In the data rows, zero lies at 4.5, halfway between 4 and 5.
Some points, one per row:
[6,4,6,5,5,6,5,3,4,2,2,4,6,4,4,4,4,4,3,4,5,6,5,5]
[5,2,4,4,8,2,3,4,7,2,4,4,3,2,2,3,5,4,4,4,6,6,6,4]
[6,4,3,2,7,4,2,3,6,5,6,6,2,5,5,5,3,3,5,5,5,4,5,3]
[4,5,5,5,5,5,6,5,4,6,6,6,5,3,5,2,4,5,5,4,5,5,3,5]
[6,3,6,6,5,4,2,6,5,3,3,1,2,6,5,6,5,3,4,3,2,4,6,5]
[8,0,4,2,8,4,1,3,7,4,7,3,0,4,2,0,2,1,3,4,6,2,2,6]
[5,3,5,6,4,5,6,8,2,8,9,5,5,6,4,3,4,5,5,5,5,5,3,6]
[2,4,3,4,4,3,4,8,5,7,7,3,3,4,4,4,4,5,4,6,4,3,4,5]
[7,1,7,5,3,8,5,1,2,3,4,4,8,4,5,3,2,3,1,4,7,7,4,6]
[5,6,3,3,5,5,4,3,5,5,5,4,2,5,6,4,5,5,6,5,5,3,6,4]
[5,4,2,2,6,3,4,7,6,8,9,5,0,5,5,3,3,5,6,5,4,2,4,4]
[3,5,5,4,5,4,4,5,6,5,5,5,4,3,1,3,5,7,4,6,7,6,5,3]
[3,4,0,4,5,5,1,5,4,6,5,2,1,8,9,8,7,3,7,3,5,5,9,2]
[3,6,2,6,5,3,5,4,4,3,2,4,4,5,3,4,8,5,5,3,4,4,5,5]
[5,4,6,5,5,6,5,3,5,3,3,6,7,4,4,5,4,5,4,4,6,7,6,4]
[6,6,6,4,1,7,7,1,1,3,0,4,7,5,6,6,1,4,3,4,2,5,4,6]
[5,6,7,4,4,5,2,5,5,3,4,6,7,6,5,8,2,3,4,3,3,6,4,4]
[5,3,3,8,6,4,4,4,6,3,1,2,5,3,4,3,9,6,5,5,4,4,6,5]
[5,6,3,3,5,4,5,4,5,5,4,4,1,4,5,3,5,4,6,4,4,2,4,5]
[6,5,6,5,4,6,7,4,3,6,6,6,6,4,5,4,3,5,4,4,5,5,3,5]
[6,3,5,6,3,7,3,4,3,4,4,3,6,7,7,6,5,3,5,4,5,7,8,4]
[1,7,3,3,1,4,7,7,4,8,7,5,5,4,5,2,3,6,5,7,4,3,1,5]
[5,2,3,6,5,4,5,6,4,7,7,4,6,3,2,2,5,6,3,6,5,5,3,6]
[4,1,3,6,6,5,3,3,4,3,3,2,4,5,4,4,7,3,4,4,6,5,6,6]
Here are 12 more points, each followed by its number:
[2,3,6,4,5,4,4,4,6,3,5,5,5,4,3,6,5,4,3,7,6,6,4,4] 0
[5,3,4,4,8,3,4,3,7,2,3,5,4,1,1,1,6,5,4,5,6,5,4,5] 1
[3,4,4,7,5,3,6,7,4,6,7,5,5,5,3,6,7,7,5,5,5,5,5,4] 2
[6,2,2,5,7,4,3,5,6,6,6,4,3,5,4,4,6,5,5,6,5,4,6,4] 3
[2,6,4,5,3,2,6,9,4,9,9,6,3,4,3,3,3,7,5,6,3,3,1,5] 4
[5,5,7,4,3,6,5,4,3,4,5,5,6,5,4,5,2,4,3,5,5,4,1,5] 5
[4,5,7,5,5,4,3,6,6,4,4,7,6,6,5,8,3,3,5,4,4,6,6,4] 6
[2,3,1,7,5,4,3,4,5,4,2,2,3,5,7,6,9,5,6,5,6,4,8,3] 7
[3,8,7,4,3,4,3,5,5,3,2,9,8,6,5,9,4,4,5,4,3,6,5,2] 8
[4,4,5,6,2,6,5,5,4,6,5,5,6,5,5,5,4,5,4,6,5,7,5,5] 9
[5,0,5,3,8,1,2,7,7,4,6,3,3,2,0,2,1,3,2,4,4,4,3,6] 10
[5,2,3,8,8,3,5,4,7,2,2,4,5,1,1,2,9,6,4,6,5,6,6,4] 11
Which three of these numbered points are nearest to each point below by angle, seen from the average point of the first points? Their numbers follow each, nearest first.
[6,1,7,3,8,0,0,6,8,0,2,2,2,3,1,6,1,1,2,2,2,3,3,7] > 10 1 6
[4,5,5,4,5,4,6,6,5,6,6,5,4,3,4,2,4,5,5,4,4,3,1,6] > 4 5 10
[6,4,4,6,5,6,3,4,5,4,4,5,6,7,6,6,5,4,5,4,4,7,8,3] > 6 8 7
[5,9,5,3,2,7,7,1,3,3,0,6,5,5,8,4,5,5,7,3,4,5,5,3] > 8 5 9
[5,5,4,6,4,6,4,3,4,4,2,2,4,6,7,6,7,4,5,3,4,4,7,4] > 7 8 6
[1,3,4,8,8,0,6,4,8,0,0,7,7,0,0,3,9,7,4,6,7,9,7,2] > 11 1 0
[4,2,5,4,7,2,1,5,7,3,5,3,3,5,3,6,4,3,4,5,4,4,5,5] > 10 0 3
Here are 12 other points, each followed by its number:
[3,8,3,4,2,4,7,3,4,6,3,6,2,4,8,4,7,6,7,5,4,2,4,4] 0
[4,9,6,4,3,4,6,3,5,3,1,7,6,5,6,8,6,6,6,4,2,4,4,3] 1
[4,6,3,4,4,5,5,7,3,7,7,4,4,7,7,6,5,5,7,4,4,4,6,4] 2
[5,4,5,6,6,5,4,4,5,2,3,4,5,4,3,4,6,4,3,3,5,4,4,6] 3
[3,4,1,3,6,3,4,7,6,8,8,5,2,5,4,4,4,5,6,6,5,4,5,3] 4
[4,7,4,3,2,5,6,3,4,4,3,3,3,5,6,5,5,5,5,5,3,2,4,4] 5
[4,3,3,6,5,4,4,7,4,7,7,1,1,7,6,7,7,5,6,4,4,3,7,4] 6
[5,5,8,4,3,6,4,4,4,3,4,8,9,5,4,8,1,3,2,4,5,7,4,4] 7
[3,3,4,4,6,1,4,9,6,8,8,4,3,4,2,4,1,5,4,6,3,4,3,6] 8
[6,6,6,5,4,5,6,5,4,4,5,6,6,5,3,6,4,5,4,4,4,4,2,4] 9
[6,7,4,2,5,4,5,3,5,4,4,6,5,5,4,6,4,5,5,4,4,4,4,2] 10
[5,2,4,6,7,3,4,3,6,2,3,4,5,2,1,1,8,5,4,4,6,5,4,6] 11
Which three of these numbered points are nearest to each point below by angle, seen from the average point of the first points? Their numbers follow each, nearest first.
[2,7,3,5,0,3,6,8,4,9,8,6,3,3,5,1,4,8,5,7,5,4,2,5] > 4 8 0
[5,6,6,4,4,6,5,2,4,3,3,6,6,5,6,6,4,4,5,4,4,5,5,4] > 1 7 10
[4,0,3,8,7,2,4,5,6,3,4,2,4,2,0,0,9,5,3,6,6,4,4,6] > 11 3 8
[4,5,3,5,6,2,6,8,5,7,7,4,4,3,2,3,5,7,5,6,4,3,3,5] > 8 4 6
[3,4,3,6,5,3,4,6,5,6,6,4,5,4,3,4,7,5,4,5,5,4,5,5] > 4 8 6
[4,6,3,5,4,4,5,3,4,4,2,3,2,5,6,4,8,5,6,4,4,2,5,5] > 0 5 1
[4,0,2,6,6,4,2,4,4,4,4,0,3,6,6,7,7,3,4,4,6,4,8,5] > 6 3 11
